In the data rows, 128 means zero.
Some points:
[69 169 155 130 93 153 228 93 155 142 205 137 201 236 164 131 103 54 110 171 84 107]
[125 82 119 143 149 116 120 138 168 114 179 84 100 74 118 134 151 112 95 114 160 104]
[152 101 117 140 140 121 115 138 143 119 132 116 92 65 106 118 147 131 104 120 151 134]
[203 165 164 96 34 82 88 114 24 154 0 188 211 173 144 123 53 216 164 96 62 133]
[68 162 97 123 194 153 158 142 170 109 174 108 115 118 163 147 134 83 116 141 158 117]
[94 66 130 202 148 166 165 141 200 112 241 109 75 86 96 122 190 99 67 117 154 127]
[200 127 121 88 102 88 14 156 46 150 0 153 100 76 101 125 119 225 201 71 137 145]
[208 167 190 86 21 64 118 92 2 137 13 202 239 176 164 129 32 190 142 107 56 152]
[71 137 111 144 162 160 176 131 181 123 205 104 131 157 148 127 140 79 108 146 133 108]
[118 87 120 169 158 146 135 141 180 111 208 99 69 62 114 139 165 118 79 106 164 123]
[87 106 122 160 144 143 174 129 190 115 237 103 109 129 133 143 147 94 86 140 133 120]
[150 110 113 117 158 113 76 142 109 124 84 115 92 78 119 137 144 151 143 119 161 131]
[145 131 115 124 149 115 97 133 121 118 103 115 116 96 129 127 139 143 132 117 148 127]
[146 81 125 165 152 133 114 140 163 100 159 107 69 33 93 137 170 141 90 95 157 142]
[213 127 123 92 100 89 22 146 40 148 0 165 114 91 99 114 125 231 198 79 116 158]
[55 172 159 146 111 161 230 101 166 139 211 129 196 246 173 124 105 46 99 177 84 108]
[111 155 98 97 176 139 102 142 108 124 80 121 112 152 142 128 115 116 167 160 152 120]
[179 134 116 81 141 105 38 151 56 142 0 156 90 102 97 109 123 212 202 114 145 137]
[63 152 140 159 126 173 227 93 199 136 250 118 173 230 153 121 129 38 107 181 97 108]
[53 147 132 162 137 176 212 111 195 134 247 117 152 211 152 130 134 52 101 175 110 108]
[124 182 178 104 59 115 192 89 99 132 115 171 231 222 166 124 59 96 123 162 72 110]
[75 162 106 117 166 152 160 135 162 130 166 107 138 161 152 143 116 84 135 152 135 107]
[188 125 118 91 139 89 20 154 55 126 0 142 88 49 104 123 124 213 179 86 149 163]
[169 65 118 156 121 122 82 132 148 109 140 129 55 25 82 126 173 152 88 70 142 143]
[88 144 140 156 93 151 206 98 159 135 210 142 164 203 136 130 129 78 100 164 83 135]
[111 99 134 171 95 159 184 111 181 131 231 130 118 141 105 122 163 104 86 148 106 156]
[200 130 120 98 110 93 36 146 42 136 0 158 120 70 113 131 103 208 162 91 144 156]
These points spread out most along one direction. How far along it is each point below, from 0 to 99? The average is 50, and the first point in the table lies past the average.
[140 101 119 117 152 114 108 128 127 130 125 101 113 95 121 114 131 129 131 135 160 114] -> 47
[199 125 115 75 116 94 28 153 46 144 0 150 104 97 97 123 120 221 201 106 136 150] -> 26
[157 112 132 111 117 92 116 125 110 119 107 115 135 99 117 125 108 146 140 124 139 130] -> 44
[73 152 164 144 93 157 232 92 158 138 217 148 190 229 161 127 121 62 104 176 77 126] -> 68
[135 107 108 127 182 119 87 144 137 109 123 90 79 64 120 129 161 140 122 106 171 118] -> 46
[58 163 157 142 111 168 230 100 169 141 209 134 207 250 173 133 107 47 111 181 79 106] -> 70
[161 128 107 96 148 100 60 143 92 130 56 115 112 77 120 122 131 173 167 108 160 140] -> 36
[133 140 101 97 173 128 75 156 106 126 69 128 87 110 127 148 133 139 162 124 166 128] -> 41
[87 95 126 182 137 160 186 128 197 121 234 99 109 128 105 121 160 84 84 131 129 118] -> 65
